First come named turns, each shown by rows before and after it. For each pair of rows after them, which turns, in which order, take the first row to the second? The first pair is done for you.
Zomo (before => after):
[8 1 6 -23 11 17 16 3 -20 23 -10 -14 18 19 -3 4 11 8 -23 6 8 -25 -16 -1 6 15 -23 0 -5 7 -23 8 13 -11 -1 23 -8 -1 2] => [-4 -8 15 -15 -8 4 3 -1 -10 8 -7 -14 -13 -7 -12 9 20 12 -16 -11 -13 -17 -13 -19 21 6 -12 14 -4 22 -8 27 22 -6 -9 27 -17 3 -5]
[-8 -28 21 31 29 -23 -21 -34 5 13 -1 -6 -22 -13 7 -5 7 -11 5 15 -39 9 24 17 -4 -24 -2 9 38 -23 5 -5 14 28 -32 -16 -3 36 32] => [-2 -23 15 9 46 -19 -6 -24 -10 24 -5 -8 17 24 17 -8 -8 -7 -1 34 -14 4 20 38 -22 -19 -16 -4 27 -33 -8 -32 6 22 -12 -19 4 27 40]
[-10 -3 -1 4 -11 -10 -3 2 4 -4 -7 0 -18 -18 -7 -16 6 11 -9 -24 -8 8 -18 -16 16 -8 8 -6 -5 18 13 9 8 13 -24 9 -1 5 -2] => [-1 -10 3 3 4 0 -13 -5 24 5 -16 2 -15 -15 3 -12 -4 2 3 -10 -17 -4 1 1 -12 -6 25 -6 15 -7 5 5 -19 11 -7 -5 11 14 -13]
Tife (before => after):
[-6 3 -3 7 -12 -18 11 -10 -6 -6 16 6 -7 -7 -9 1 17 -7 -11 -7 7 20 -10 -23 16 1 -11 12 -12 19 8 8 27 -1 -8 4 -8 3 20] => [11 13 -9 -5 3 -7 19 -1 -19 9 2 5 22 19 -1 -2 2 -5 -8 12 27 5 -1 1 1 11 -20 0 -15 9 -3 -10 15 -4 9 -4 1 -6 23]
[-16 -7 -16 16 -20 8 -2 17 7 13 -18 47 -3 38 -3 16 37 -39 -10 12 12 -21 -2 26 -15 -14 -4 -21 -28 46 4 -23 -13 -12 7 13 6 4 2] => [-20 -13 -16 8 -18 3 -12 22 9 17 -16 42 -12 27 -10 15 37 -31 -15 -3 5 -33 -9 17 -12 -21 7 -28 -16 52 10 -16 -19 -10 -3 21 6 4 -10]
[15 0 -8 8 21 1 0 -23 14 48 -42 19 23 9 7 14 -3 -17 15 47 37 9 4 26 -69 6 1 -19 26 -38 -37 -28 -27 4 7 19 34 -10 19] => [-18 -14 -7 -19 4 -14 -27 -6 27 45 -47 -1 -26 -41 -27 21 24 8 -1 -6 -21 -6 -28 1 -39 -7 23 -33 49 -21 -7 5 -30 18 -27 52 21 -5 -11]
Vasi (before => after):
[-32 -22 18 30 -22 -32 -3 -15 21 -35 32 -8 -28 -25 -17 -20 24 -22 -6 -19 -33 16 -33 -48 64 -4 19 20 -1 44 37 10 43 -14 -41 9 -13 23 18] => [-5 6 -7 -37 25 -17 34 29 -28 3 28 -22 69 44 -1 -22 -6 -6 -38 23 18 -17 -59 2 14 -5 -23 -27 -26 27 -2 -38 40 -28 -10 12 12 -6 34]
[-3 -12 22 -28 0 7 6 26 54 -25 -2 -33 -36 13 -17 13 23 1 -6 -25 -1 7 -8 12 12 -27 -11 -6 -55 33 -1 24 27 -1 -50 34 -22 27 21] => [14 -1 9 -30 24 18 20 26 41 -8 -4 -20 12 47 -3 16 3 -17 2 17 35 10 6 41 -15 -15 -21 -12 -69 15 -23 0 20 -12 -16 20 -6 19 34]
[17 13 12 18 6 10 20 -25 9 16 -18 23 15 -11 13 -17 12 -1 27 12 17 -24 14 18 -11 -35 -24 5 -17 -3 -14 11 11 -29 15 -13 11 -7 22] => [0 4 15 17 -13 1 8 -21 16 12 -19 18 -11 -45 -4 -17 28 4 21 -26 -9 -22 -5 -11 17 -40 -20 6 -10 14 7 35 20 -23 -12 0 1 0 8]
tefo (before => after):
[-11 -18 -25 -13 -28 3 5 24 -26 -2 -11 -3 -25 -24 -12 13 -6 31 -29 -24 -37 7 -4 -8 -1 -3 24 -6 5 -18 36 12 2 28 -29 11 16 5 -42] => [-10 -17 -17 10 -39 2 15 12 -21 -12 -3 1 -36 -23 -11 11 -2 26 -28 -22 -32 22 2 -20 9 0 21 9 -6 -11 47 15 5 34 -25 4 11 9 -34]
[16 -15 5 -6 5 17 11 21 2 11 -5 -5 22 -6 -10 10 -3 -21 -10 4 -33 -3 -7 16 -2 -17 8 -13 -1 -11 15 -4 -26 2 20 14 12 -25 -8] => [4 -8 5 -11 -2 15 10 19 -5 5 0 -9 22 -4 -12 11 1 -15 -12 -6 -35 1 -13 7 10 -19 5 -11 -11 -5 20 0 -18 -1 8 17 12 -28 -12]
[71 29 26 5 5 5 18 4 -2 2 -19 19 -6 18 16 26 10 13 8 -24 17 0 8 8 -18 40 16 13 -7 -11 2 38 37 -10 10 2 -4 -26 23] => [77 31 23 1 15 2 16 9 0 5 -18 13 0 16 13 21 4 14 9 -18 14 -10 9 11 -19 37 26 5 0 -22 -7 36 34 -7 10 3 -4 -25 21]
[0 -1 5 -24 -31 5 -53 10 32 17 -4 -16 -2 11 17 -1 9 44 -33 -17 6 17 -25 23 34 47 46 -19 -28 -34 -36 30 1 -43 -8 7 8 -16 -25] => [-5 -5 12 -20 -32 -2 -44 8 29 12 -2 -9 -5 5 14 2 16 46 -34 -26 12 21 -26 9 45 48 47 -13 -29 -32 -33 30 12 -45 -12 11 -2 -16 -26]
Then:
Each pair is 2 to 3 turns apart.
[22 -6 11 50 -9 7 -13 -25 24 -22 -10 45 3 -12 22 -3 -6 -9 35 17 5 26 58 2 -30 9 23 38 12 3 8 13 5 -20 24 -23 -1 -5 18] => [7 13 13 24 -27 -11 18 -6 -32 -32 12 32 28 20 11 -9 -5 -1 6 10 33 27 16 -15 -12 9 -22 29 -38 35 12 -4 47 -34 8 -7 -2 -22 37] | Zomo Zomo
[19 5 37 -12 -47 9 18 20 -59 -38 2 -26 14 6 -9 2 6 11 1 -48 -24 21 -23 -40 51 -6 -38 15 -25 -9 13 -20 44 -23 -53 17 -5 -6 5] => [23 10 40 -17 -39 10 27 30 -64 -32 4 -30 28 14 -8 2 1 18 -6 -45 -15 16 -26 -32 44 -8 -42 4 -25 -9 6 -29 49 -20 -51 20 -3 -10 8] | Vasi Vasi Vasi
[-26 -15 -27 -19 13 22 9 23 -10 52 16 -15 35 30 -17 -15 -49 21 27 31 15 -35 -25 35 -26 46 3 -7 -3 -62 -44 -19 -2 9 -6 27 -4 0 -2] => [-27 -10 -25 -7 11 27 6 7 -2 48 12 -5 35 26 -12 -10 -49 11 46 45 18 -27 -1 42 -27 53 13 1 -3 -68 -45 -16 -7 7 2 16 1 0 -2] | Vasi Vasi Vasi
[3 22 2 -6 20 -33 40 27 -55 -18 23 6 57 54 23 -14 -6 3 -23 0 39 12 -16 0 9 18 -50 -10 -64 15 -8 -34 36 -21 -2 10 -11 -19 27] => [15 13 -22 -31 56 -5 25 44 -33 12 -6 0 63 51 35 -5 -20 5 -20 13 15 -18 -9 41 -35 19 -28 -44 -19 -19 -27 -37 -6 -13 25 11 15 -15 6] | Tife Zomo Vasi
[-1 10 -31 -44 15 18 -3 32 -9 29 -7 -30 2 -15 -30 -10 -14 -2 -32 -8 -6 -29 -28 19 1 -26 13 -42 35 -8 13 -15 -17 -21 9 9 -7 -4 -24] => [-9 5 -25 -35 -1 5 -11 30 -8 20 -3 -33 -22 -34 -35 -6 -5 -1 -30 -25 -22 -24 -32 2 13 -29 18 -35 35 3 27 1 -7 -15 -5 19 -16 -2 -31] | Zomo Zomo
[-8 0 4 28 -22 -10 -14 -30 24 -36 9 19 -64 -26 -21 3 21 -16 0 8 -35 26 0 -47 39 14 45 4 4 18 21 29 6 11 -43 -8 2 10 0] => [-18 3 -11 -31 -15 -14 -11 18 -9 -13 4 -3 -32 -16 -28 4 20 12 -38 -5 -39 4 -43 -35 37 7 25 -33 7 31 13 19 12 10 -58 22 7 1 -7] | Vasi Zomo
